In the data rows, 128 means zero.
How far apart are the two rows of each pair, measured in a hidden way? 0 means very close, and 40 very far. Two or three weighted sums of its numbers give each row a place; it is the straight-line distance between the places.
tensor([129, 148, 163, 112, 135, 134, 131, 135, 102, 136, 123, 130, 119, 111, 139, 128])
tensor([161, 133, 141, 120, 132, 122, 147, 203,  87,  91,  85,  93, 133, 121, 110, 150]) >> 7
tensor([ 99, 177, 120, 101,  97, 137, 213, 117,  72, 109, 105, 163,  98,  99, 159, 142])
tensor([133, 159, 118, 152, 111, 167,  90, 114, 118, 182, 132, 100, 139, 104,  76,  58]) >> 12
tensor([177, 149, 152, 179,  93, 169,  61, 153,  85, 202, 148,  60, 146,  79,  82,  52])
tensor([153, 160, 127, 131, 115, 120, 162, 135, 115, 142, 118, 125, 129, 120, 147, 149]) >> 13
tensor([139,  85, 117, 147, 141, 143,  79, 156, 157, 135, 140, 163, 161, 160,  78, 114])
tensor([108, 110, 136, 148, 147, 165, 134, 137, 149,  85, 140, 125, 107, 114, 141, 101]) >> 7
tensor([ 90, 124, 159,  73, 192, 140, 157, 124, 156,  80, 125, 140, 110, 126, 174, 157])
tensor([ 80, 165,  46, 173,  92,  73, 132,  82, 114, 135, 157, 172, 158, 153, 128, 112]) >> 7
tensor([131, 107, 196, 122, 167, 141, 155, 163, 157,  42, 124,  98, 100, 119, 166,  86])
tensor([124, 129, 159, 153, 128, 142, 137, 132, 125, 138, 130, 115, 145, 132, 123, 116]) >> 13
tensor([141, 125, 182, 134, 122, 131, 129, 124, 128, 101, 128, 111, 124, 125, 113, 121])
tensor([148, 169,  68, 127,  68,  95, 102,  83,  97, 206, 126, 138, 136, 125, 119, 153]) >> 6
tensor([122,  99, 138,  80, 118, 116, 171, 177, 109,  78,  73, 136, 109, 205, 135, 186])
tensor([176,  49, 140, 168, 161, 139,  74, 149, 152, 127, 135, 138, 174, 163,  68, 100]) >> 2
tensor([115, 132, 137, 129, 121, 105, 146, 123, 132, 109, 156, 137, 141, 119, 131, 110])
tensor([130, 130, 116, 156,  88, 116, 129, 125, 122, 137, 103, 121, 151, 153,  93,  94]) >> 8
tensor([123, 132, 116, 100, 142, 130, 164, 138, 133, 101,  98, 127, 114, 122, 128, 173])
tensor([130, 104, 137, 140, 147, 115, 150, 157, 153,  97, 136, 109, 103, 125, 166, 121]) >> 2
tensor([149,  87, 120, 122, 139, 105,  90, 125, 188, 130, 147, 128, 166, 158,  98,  89])
tensor([155, 133, 123, 121, 149, 142, 131, 126, 134, 123, 136,  95, 136, 127, 114, 122]) >> 15
tensor([132,  97, 134, 134, 127, 134, 132, 130,  97, 134, 129, 129, 105, 136, 140, 135])
tensor([155, 163, 195, 100, 156, 176,  91, 117,  98, 134, 154,  35, 114,  71, 110, 108]) >> 9
tensor([162, 105, 134,  89, 123, 122, 125, 148, 114, 126, 120, 119, 137, 131, 136, 135])
tensor([107, 173,  78, 120, 124, 102, 147,  27, 196, 135, 188, 191, 170, 114, 156, 146]) >> 3
tensor([110, 143,  88, 129, 110, 106, 122, 116,  98, 134, 140, 120, 145, 102, 149, 140])
tensor([154, 117, 144,  68, 161, 116, 140, 146, 159, 119, 139, 140, 113, 136, 155, 173]) >> 12
tensor([119, 105, 137, 162, 146, 146, 125, 147, 115, 113, 133, 134, 127,  92, 153, 127])
tensor([129, 131,  98, 132, 129, 123, 111, 132, 136, 123, 142, 102, 156, 141, 108,  81]) >> 10
tensor([150,  99, 166, 125, 130, 162, 144, 147, 126,  96, 141, 106,  84, 113, 132, 108])
tensor([112, 193,  88,  61, 161, 129, 155,  44, 162, 124, 182, 147, 104, 121, 231, 196]) >> 19
tensor([175, 153, 169, 138, 151, 186,  92, 161,  68, 185, 125,  44, 133,  51, 119, 101])
tensor([ 99, 153, 126,  80, 107, 137, 133,  95, 101, 157, 132, 154, 111, 137, 117, 148]) >> 11
tensor([ 90, 155,  38, 107, 112,  94, 182,  30, 212, 122, 159, 199, 181, 150, 138, 175])
tensor([125, 122, 147, 139, 116, 129, 108, 118, 149, 120, 120, 138, 143, 134, 111, 126]) >> 9
tensor([125, 104, 125, 121, 131, 123, 113, 145, 180, 108, 110, 114, 110, 133, 135,  83])
tensor([105, 129, 188, 114, 171, 160, 151, 149, 170,  90, 131,  90, 122, 154, 118, 108]) >> 17
tensor([ 88, 179, 104, 120, 156, 143, 130,  72, 171, 143, 158, 137, 107,  81, 187, 139])
tensor([130, 118, 122, 141, 116, 120, 146, 134, 134, 143, 129, 144, 120, 121, 134, 116]) >> 21
tensor([122, 134, 130, 110, 121, 137, 162, 138, 116, 134, 107, 106, 117, 121, 145, 124])
tensor([108, 137, 139, 106, 106, 126, 132, 133, 116, 111, 124, 135, 100, 115, 135, 124]) >> 18
tensor([104, 147, 104, 151, 112, 147,  98,  88, 149, 168, 126, 132, 132, 110,  69,  71])
tensor([122, 154,  85, 133, 107,  93, 125, 102, 142, 145, 122, 118, 148, 135, 132, 127]) >> 10
tensor([114, 125, 122, 132, 114, 145, 127, 125, 123, 138, 124, 119, 111, 124,  93, 159])
tensor([139, 102, 171, 115, 127, 136, 143, 158, 167,  96, 125, 112, 139, 134, 142,  83]) >> 28
tensor([107, 129, 200, 122, 192, 181, 165, 172, 145,  65, 128, 105, 103, 122, 124, 108])
tensor([145, 158,  94, 108, 126, 104, 138, 130,  87, 161, 112, 102, 144, 110, 138, 161]) >> 6
tensor([146, 159,  64, 109,  92, 115, 113, 112,  93, 164, 111, 142, 158, 110, 137, 149])
tensor([111, 162, 161, 148, 139, 123, 106, 139, 134, 132, 141, 116, 119,  90, 108, 135]) >> 18
tensor([ 83, 154, 103,  79, 186, 115, 166,  97, 165, 114, 119, 147, 130, 113, 219, 199])
tensor([157, 143, 101, 123, 101, 114, 130, 101, 115, 167, 126, 149, 153, 133, 112, 131]) >> 19
tensor([132,  82, 141, 135,  74, 108, 147, 165,  85, 115,  98, 149, 158, 148, 106, 124])
tensor([129,  78, 118, 171,  91,  75, 176, 169,  93,  72,  66, 136, 116, 188, 104, 166]) >> 25
tensor([ 95, 177, 132,  85, 173, 139, 184, 108, 159,  85, 158, 178, 134, 137, 180, 163])
tensor([158, 120, 147,  95, 178, 141, 117, 180,  90, 104,  96,  78,  71, 101, 134, 124]) >> 24
tensor([148, 112, 118, 149, 131, 121, 140, 132, 116, 118, 130, 137, 142, 168, 130, 135])
tensor([123,  80, 148,  37, 155,  93, 202, 168, 102,  36,  64, 109,  90, 178, 171, 212]) >> 2
tensor([152, 195, 145, 154, 158, 180,  51, 126, 146, 186, 167,  79,  95,  20, 109, 121])
tensor([159,  91, 112, 148, 159, 139,  74, 134, 167, 132, 122, 132, 160, 168, 107, 105]) >> 19
tensor([120, 140, 106, 152, 123, 124, 134, 119,  95, 124, 114, 120, 123, 102,  97, 143])
tensor([146, 160, 124, 135, 119, 102, 125, 125, 125, 133, 112, 116, 121, 122, 135, 146]) >> 9
tensor([165, 110, 118, 127, 124, 105, 145, 122, 144, 143, 119, 107, 104, 114, 121, 146])
tensor([111, 163, 128,  66, 170, 127, 155,  76, 145,  95, 111, 164, 128, 152, 174, 201]) >> 35
tensor([125, 127, 132, 118, 116, 125, 135, 127, 112, 117, 132, 128, 109, 121, 130, 156])
tensor([133, 121, 105, 114, 140, 140, 135, 119, 132, 126, 137, 141, 131, 114, 133, 124]) >> 7
tensor([109, 103, 189, 138, 184, 170, 175, 201, 143,  73, 125, 111, 105, 119, 137, 103])
tensor([176, 101, 123, 194,  92, 165,  81, 133, 110, 187, 145,  99, 146,  97,  71,  64]) >> 7
tensor([106, 126, 156, 146, 120, 139, 152, 164, 104, 109,  76, 115, 130, 137, 137, 126])
tensor([175, 115, 121, 119, 124, 136, 106, 121, 128, 150,  95, 162, 163, 132, 109, 123]) >> 10
tensor([124, 115, 123, 133, 142, 148, 128, 128, 149, 119, 126, 118, 139, 132, 130, 144])
tensor([111, 223,  95, 156, 139, 162, 106,  35, 201, 213, 211, 183, 154,  61, 135, 122]) >> 2
tensor([ 96, 119, 108, 134, 110, 103, 161, 131, 104, 107, 130, 160, 125, 165, 126, 140])
tensor([133, 184, 126,  95, 201, 138, 136,  82, 185, 117, 158, 135,  92,  97, 209, 160]) >> 11
tensor([147, 109, 148, 102, 167, 148, 113, 186,  78, 126,  93,  71,  99, 123, 133, 113])
tensor([127, 165, 108, 124, 132, 145,  98, 131, 113, 136, 130, 118, 109,  94, 138, 128]) >> 14
tensor([126, 131, 148, 123, 135, 146, 121, 108, 123, 111, 134, 162, 119, 136, 137,  85])
tensor([155, 136,  65, 121, 107,  88, 100,  88,  92, 198, 129, 152, 116, 116, 112, 178]) >> 23
tensor([125, 126, 130, 211,  60, 136,  96, 167,  80, 170, 142,  92, 184, 131,  26,  41])
tensor([104,  71, 149,  75, 116, 114, 159, 189, 102,  49,  87, 142, 121, 192, 155, 166]) >> 33
tensor([ 82, 156, 144, 108, 121, 106, 165, 138, 127, 137, 141,  89, 126, 114, 133, 119])
tensor([ 95, 128, 132, 115, 107, 102, 141, 131, 116, 128, 132, 124, 128,  94, 168, 123]) >> 25
tensor([120, 150, 107, 112, 108, 116, 111, 120, 100, 160,  94, 142, 127, 115, 113, 145])
tensor([149,  54, 140, 177,  81, 141, 131, 185,  82,  89,  81, 122,  80, 168,  79, 130]) >> 17
tensor([107, 118, 105, 166, 110, 137, 109, 113, 126, 166, 162, 133, 139, 119, 127,  94])
tensor([132, 169, 219,   0, 255, 137, 168, 151, 156,  50, 105, 102,  49,  96, 222, 238]) >> 5
tensor([131, 151,  68, 137,  94,  80, 116,  98,  74, 184, 107, 151, 133, 111, 110, 162])
tensor([125, 163, 140,  84, 156, 156, 126, 118, 113, 157, 125,  73, 113, 115, 177, 136]) >> 6
tensor([129, 116, 162, 113, 140, 105, 139, 106, 125, 130, 115, 136, 102, 114, 110, 127])
tensor([119, 171, 188,  93, 187, 130, 165, 117, 145, 114, 110, 132,  98, 110, 170, 169]) >> 6
tensor([119,  95, 149, 112, 135, 134, 150, 131, 127, 127, 136, 132, 121, 131, 146, 114])
tensor([ 60, 112,  60, 193,  60, 130, 145,  80, 160, 165, 162, 183, 174, 170,  78,  95]) >> 4
tensor([158, 135, 103, 133, 119, 109, 109,  79, 121, 152, 111, 137, 150, 106, 142, 167])
tensor([155,  70, 113, 146, 142, 164, 100, 144, 124, 119, 136, 129, 151, 151,  93, 103]) >> 11
tensor([ 84,  72, 125, 112,  94,  33, 192, 179, 113,  52,  56, 165, 148, 255,  92, 222])
tensor([161, 106, 167,  78, 173, 152, 124, 210,  64, 108,  59,  42,  57,  99, 105, 117]) >> 31
tensor([178, 121, 143, 163, 127, 194,  64, 159,  72, 165, 131,  57, 134,  94, 117, 116])
tensor([133, 107, 121, 116, 108, 137, 136, 139, 119, 102, 158, 123, 136, 122, 122, 116]) >> 12
tensor([139,  97, 167, 115, 151, 141, 134, 132, 121,  91, 123, 146,  88, 143, 142, 115])
tensor([125, 117, 195, 134, 158, 135, 156, 173, 133,  94, 126,  93,  68, 131, 132,  87]) >> 23
tensor([108, 179, 152, 108, 108, 111, 185, 136,  86, 113, 106, 119, 122,  80, 173, 125])
tensor([105, 157, 134, 115, 108, 104, 156, 139, 106, 128,  98, 120,  98,  96, 155, 153]) >> 11
tensor([134, 157, 116, 116, 140, 150, 147, 129,  98, 125, 126, 101, 111, 109, 135, 159])
tensor([121, 128,  86, 123,  73, 105, 118,  95,  76, 165, 133, 183, 127, 115, 121, 153]) >> 18
tensor([110, 111,  69, 126,  92,  96, 143, 125, 129,  98, 110, 172, 132, 167, 150, 160])
tensor([142, 125, 103, 210, 104, 159, 101, 104, 142, 184, 151, 139, 159, 126, 123,  69]) >> 17
tensor([144,  79, 140, 174,  75, 160, 109, 218,  43, 149,  95,  91, 138, 156,  46,  75])
tensor([130, 111, 137, 127, 114, 107, 134, 130, 108, 133, 111, 125, 129, 119, 149, 129]) >> 14
tensor([125, 192, 127,  98, 139, 137, 137,  39, 193, 155, 209, 153, 144,  99, 175, 142])
tensor([121, 104, 118, 122, 136, 138, 111, 130, 115, 126, 136, 135, 112, 115, 156,  91]) >> 17
tensor([142, 145,  70, 123,  88,  93, 111,  85, 103, 191, 122, 138, 161,  96, 135, 150])
tensor([135, 156, 171, 148, 143, 158,  91, 124, 133, 158, 158, 103, 132,  62, 158, 100]) >> 8
tensor([190, 140, 159, 112, 132, 151,  86, 152,  86, 136, 111,  78,  99,  79, 115, 107])
tensor([142, 139, 130, 128, 142, 113, 116, 129, 110, 125, 150, 109, 144, 138, 155, 114]) >> 9
tensor([140, 120, 147, 120, 138, 134, 127, 133, 124, 108, 112, 104,  92, 130, 120, 103])
tensor([117,  87, 122, 101, 113,  84, 171, 184, 100,  65,  88, 120, 107, 181, 145, 134]) >> 12
tensor([122, 111, 139, 142, 149, 119,  83, 129, 144, 142, 151, 124, 140, 173, 102, 120])
tensor([132,  86, 124, 161, 111, 105, 145, 152, 119,  99,  77, 158, 135, 178, 118, 165]) >> 15
tensor([125, 131, 135, 145, 135, 129, 137, 125, 138, 117, 138, 100, 123, 132, 142, 110])
tensor([107, 156,  96, 145, 119,  79, 118, 124, 120, 142, 102, 132, 114, 149, 100, 140]) >> 7
tensor([120, 159,  98, 141, 133, 110, 119, 121, 104, 166, 106, 125, 128, 147, 124, 131])
tensor([ 97, 131, 172, 120, 139, 113, 128, 125, 144,  93, 140, 116,  99, 132, 131, 130]) >> 6
tensor([117, 139, 112, 186, 108, 136, 129,  80, 129, 154, 199, 149, 154, 139, 100, 115])
tensor([126, 178, 141, 114, 144, 141, 106, 118, 158, 136, 139, 118, 116, 101, 137, 136]) >> 16
tensor([148, 101, 152, 143, 110,  80, 118, 215,  49,  93,  67, 111, 104, 120,  56, 106])
tensor([167, 129, 158, 111, 159, 186,  78, 158,  98, 143, 143,  77, 100,  91, 106,  98]) >> 21
tensor([134, 120, 136, 138, 106, 147, 132, 135, 127, 139, 114, 129, 151, 148, 131, 145])
tensor([121, 108, 140, 104, 135, 126, 159, 135, 116, 134, 133, 141,  90, 104, 149, 128]) >> 10
tensor([173,  67, 100, 179, 175, 134,  66, 128, 182, 119, 164, 134, 162, 136,  89, 132])
tensor([115,  96,  76, 254,   2, 106, 105, 115,  90, 200, 147, 157, 175, 194,  15,  22]) >> 29
tensor([126, 125, 141, 135, 123, 130, 147, 130, 165, 109, 134, 114, 147, 131, 113, 123])
tensor([132,  77,  99, 170,  60,  98, 145, 150, 108, 134,  69, 172, 154, 180,  71, 104]) >> 6
tensor([134, 107, 103, 149, 145, 123, 106, 126, 158, 115, 146, 119, 179, 150, 111, 133])
tensor([164, 100, 107, 140, 134, 123,  81, 137, 145, 150, 150, 127, 148, 151, 104, 132]) >> 7
tensor([115, 127, 139, 140, 130, 126, 125, 107, 133, 114, 123,  86, 149, 127,  92, 144])
tensor([103,  99,  90, 139, 102,  95, 185, 108, 161,  91, 101, 197, 132, 201, 156, 154]) >> 18
tensor([ 89, 163, 130, 111, 107, 148, 132, 118, 133, 152, 128, 121, 147, 144, 121, 112])
tensor([ 95, 162, 139, 119, 115,  91, 135, 137, 117, 127, 112, 105, 114,  95, 138, 126]) >> 5
tensor([139, 116, 182,  45, 214, 163, 149, 191,  70,  57,  90,  67,  59,  95, 159, 170])
tensor([155, 134,  36, 126, 109, 101, 100,  90,  85, 167, 116, 141, 114, 115, 137, 177]) >> 2
tensor([123, 112, 162, 129, 162, 152, 142, 131, 170, 116, 138, 116, 113, 133, 152,  90])
tensor([ 93, 124, 147,  48, 190, 119, 188, 174, 117,  32,  69,  88,  97, 154, 166, 232]) >> 11
tensor([150, 108, 146, 114, 138, 108, 128, 150, 122, 102, 122, 102, 126, 131, 122, 127])
tensor([150,  88, 129, 158, 152, 185,  63, 135, 166, 126, 155, 158, 163, 128,  56, 116]) >> 23
tensor([130, 142, 118, 124, 103,  95, 106, 114, 128, 156, 104, 141, 150, 126, 154, 150])
tensor([102, 132, 151, 116, 163, 152, 159, 157, 137, 119, 132, 106, 110, 167, 134, 126]) >> 27
tensor([132, 160,  85, 111,  83,  93, 108,  98,  88, 171, 116, 148, 177, 123, 144, 142])
tensor([132, 115,  95, 116,  90, 108, 121, 113, 107, 132, 102, 160, 151, 115, 166, 173]) >> 7
tensor([138, 157, 148, 117, 114, 107, 102, 112, 126, 136, 122, 160, 125, 112, 119, 140])
tensor([104, 190, 109,  97, 152, 140, 132,  63, 182, 115, 179, 184, 132, 112, 197, 147]) >> 18
tensor([157, 119, 121, 129, 147, 120,  85, 138, 141, 127, 133, 140, 176, 149,  89,  96])
tensor([119, 110, 163, 105, 152, 111, 143, 104, 161, 109, 132, 154, 103, 147, 148, 129]) >> 13
tensor([101, 153, 124, 124, 117, 138, 133, 109, 145, 127, 141, 159, 121, 107, 145, 111])
tensor([102, 141, 113, 105, 114, 144, 153, 110, 122, 130, 126, 113, 117, 115, 139, 132]) >> 14
tensor([155, 153, 141, 127, 124, 177, 108, 133, 114, 145, 137, 132, 102, 108, 138, 111])
tensor([138,  43, 174,  90,  89, 118, 167, 232,  76,  38,  25, 109,  97, 190, 127, 166]) >> 16
tensor([120, 150,  57, 207,  74,  97, 123,  54, 154, 168, 175, 214, 193, 146,  95,  53])
tensor([126, 116, 142, 134, 136, 160, 152, 133, 165, 110, 143,  83, 118, 119, 134, 113]) >> 18
tensor([113, 159,  96, 135, 119, 129, 135, 134,  96, 130, 122, 123, 122,  94, 152, 118])
tensor([ 92, 171, 142, 141, 100, 124, 172, 119, 127, 125, 135, 123,  77, 136, 117, 135]) >> 32
tensor([ 86, 100, 170, 130, 159, 190, 173, 179, 163,  48, 134, 113, 129, 142, 115, 103])
tensor([104, 144, 141, 131, 128, 139, 142, 133, 118, 116, 134, 145, 144, 150, 147, 135]) >> 6
tensor([109, 166, 118, 192,  95, 166,  85,  89, 138, 204, 172, 112, 163,  62,  94,  53])
tensor([116, 111, 192, 113, 150, 134, 162, 153, 147,  90, 115, 145, 138, 134, 132, 104]) >> 16
tensor([138, 135, 146, 138, 130, 146, 137, 137, 116, 112, 135, 117, 109, 128, 140, 104])
tensor([137, 132, 128, 136, 116, 113, 126, 109,  92, 136, 110, 108, 128, 142, 134, 144]) >> 6
tensor([138, 119, 145, 154, 119, 133, 135, 122, 135, 134, 133,  99, 139, 105, 116, 114])
tensor([111, 126, 146, 122, 131, 115, 136, 174, 111, 108,  87, 121, 162, 131, 124, 134]) >> 21
tensor([126, 103, 126, 143,  69, 132, 112, 153,  81, 113, 112, 113, 110, 173,  79,  99])
tensor([124, 126, 146, 125, 134,  97, 132, 131, 131, 127, 129, 142, 128, 103, 120, 125]) >> 19
tensor([170, 140,  79, 139,  95, 104, 108,  97,  90, 192, 124, 131, 171, 115, 104, 161])
tensor([183, 197,  85, 151, 112, 106, 115, 116, 104, 164, 123, 141, 148, 116, 140, 138]) >> 7
tensor([129, 103, 138, 118, 117, 135, 126, 132, 181, 154, 139, 145, 151, 156, 108, 131])
tensor([134, 100, 160, 131, 154, 139, 152, 154, 120, 103,  90, 133, 110, 132, 115, 121]) >> 8
tensor([114, 173, 168,  76, 169, 150, 100, 107, 156, 138, 161,  61,  99,  47, 173, 141])
tensor([136,  86, 134, 134, 135, 123,  97, 119, 155, 115, 137, 152, 148, 124,  95, 113]) >> 12
tensor([171, 137, 137, 135, 141, 119, 104, 140, 147, 125, 134, 131, 133, 131,  99, 111])
tensor([133, 102, 156,  52, 198, 119, 164, 187, 122,  52,  84,  92,  93, 144, 205, 210]) >> 13
tensor([ 83,  66, 232, 130, 189, 215, 153, 196, 190,  29, 137,  88, 115, 155, 133,  88])
tensor([154,  95, 124, 170, 125, 139,  98, 129, 130, 124, 103, 124, 137, 153,  84, 103]) >> 12
tensor([145, 105,  98, 109, 103, 139, 103, 104,  87, 178,  83, 127, 132, 123, 131, 159])
tensor([128, 157, 125, 124, 118, 108, 122, 137, 115, 133, 101, 132, 117,  97, 156, 102]) >> 8
tensor([132, 134, 127, 108, 118, 130, 137, 112, 126, 120, 104, 140, 129, 144, 110, 128])
tensor([152, 129,  73, 129,  96, 120, 122,  93,  90, 175, 118, 128, 169, 126, 110, 137]) >> 3
tensor([ 92,  67, 120, 168,  90,  60, 132, 159,  89, 136, 125, 124, 121, 198,  91, 121])
tensor([105, 164, 140,  93, 199, 139, 141, 100, 183, 114, 151, 136, 114, 111, 194, 149]) >> 28
tensor([111, 108,  80, 124, 115,  49, 190,  89, 164,  90, 128, 202, 152, 175, 150, 195])
tensor([109, 171, 106, 112, 118, 114, 141, 101, 146, 124, 157, 151, 171, 125, 152, 153]) >> 18
tensor([141, 205, 157,  36, 210, 172, 103, 129, 118, 107, 174,  72,  80,  37, 185, 133])
tensor([176, 157, 138, 191, 135, 166,  77,  99, 142, 222, 170,  98, 146,  28, 131,  73]) >> 39
tensor([159, 186, 145, 193, 124, 178,  62,  97, 110, 194, 162, 142, 155,  79, 103,  44])
tensor([147, 121, 121, 110, 132, 108, 122, 137, 125, 155, 126, 147, 105, 141, 156, 136]) >> 10
tensor([137, 132,  98, 126, 123, 123, 121, 114, 130, 152, 142, 139, 151, 102, 136, 136])
tensor([140, 160, 126, 103, 149, 133, 153, 116, 114,  96, 132, 109, 118, 146, 120, 150]) >> 20
tensor([106, 171, 138, 128,  95,  86, 191, 113,  91, 129, 129, 135,  60, 113, 134, 110])
tensor([ 83, 158, 103, 172, 126, 105, 140,  70, 160, 163, 155, 157, 147, 144, 116, 149]) >> 11
tensor([116, 123, 153, 105, 169, 147, 151, 162, 113,  95, 120,  96, 108, 140, 145, 106])
tensor([129, 159, 104, 121, 101, 106, 164, 128, 146, 131, 128, 126, 122, 114, 164, 130]) >> 15
tensor([109, 110, 167, 108, 131, 130, 133, 151, 149, 109, 119, 150, 113, 137, 102, 104])
tensor([135, 156, 191, 108, 133, 161,  73, 126, 129, 160, 118, 112, 141,  76, 111, 107]) >> 12
tensor([140, 118, 123, 147, 134, 129, 134, 131, 135, 121, 146, 127, 139, 120, 156, 125])
tensor([139, 131,  66, 164,  83, 114, 151, 102, 152, 130, 118, 196, 146, 172, 112, 123]) >> 5
tensor([145, 110, 114, 129, 164, 124,  90, 143, 133, 125, 120, 145, 133, 133, 110,  84])
tensor([ 98, 112, 156, 127, 141, 142, 139, 151, 127, 109, 143, 107, 118, 121, 125, 125]) >> 14
tensor([145,  97, 149, 101, 118, 153, 125, 192,  88,  64,  85, 102,  89, 128, 108, 155])
tensor([122, 122, 108, 128, 110, 136, 101, 131, 151, 119, 122, 112, 170, 147, 101, 114]) >> 13
tensor([132, 105, 145, 114, 126, 166, 119, 156, 130, 135, 109, 153, 143, 106, 145, 132])
tensor([127, 124, 172, 132, 155, 135, 152, 167, 149,  89, 182, 102, 122, 119, 118, 119]) >> 34
tensor([133, 117, 133, 102, 140, 126, 138, 136, 132, 115, 134, 142,  88, 123, 170, 150])
tensor([147,  70, 117, 176, 131, 145,  51, 130, 186, 136, 170, 158, 183, 157, 107, 120]) >> 17
tensor([102,  85, 138, 127, 119, 123, 103, 120, 156, 127, 110, 136, 122, 140,  86, 112])
tensor([ 79, 128,  71, 131,  87,  83, 187, 121, 141, 106,  72, 172, 157, 184, 131, 160]) >> 17
tensor([110, 131, 119, 170,  96, 130, 113, 160,  81, 147, 109, 105, 138, 149,  79, 109])
tensor([102, 173, 121,  92, 126, 120, 213, 132, 116, 119, 103, 122,  97,  96, 154, 136]) >> 16
tensor([156, 105, 129, 149, 146, 138,  77, 137, 142, 132, 143, 131, 174, 163,  94, 131])
tensor([134, 122, 112, 126, 100, 113, 139, 134, 136, 130, 118, 136, 116, 101, 132, 130]) >> 10
tensor([114, 130, 138, 114, 124, 100, 130, 140, 112, 128, 129, 119, 113, 124, 126, 134])
tensor([143, 109, 116, 165, 130, 153,  98, 129, 150, 141, 137, 119, 157, 146,  98, 126]) >> 3
tensor([120, 196,  93,  97, 184, 126, 125,  26, 177, 164, 160, 147, 148,  90, 177, 123])
tensor([109, 117, 147, 106, 134, 106, 137, 148,  83, 104,  86, 118,  80, 162, 131, 153]) >> 14
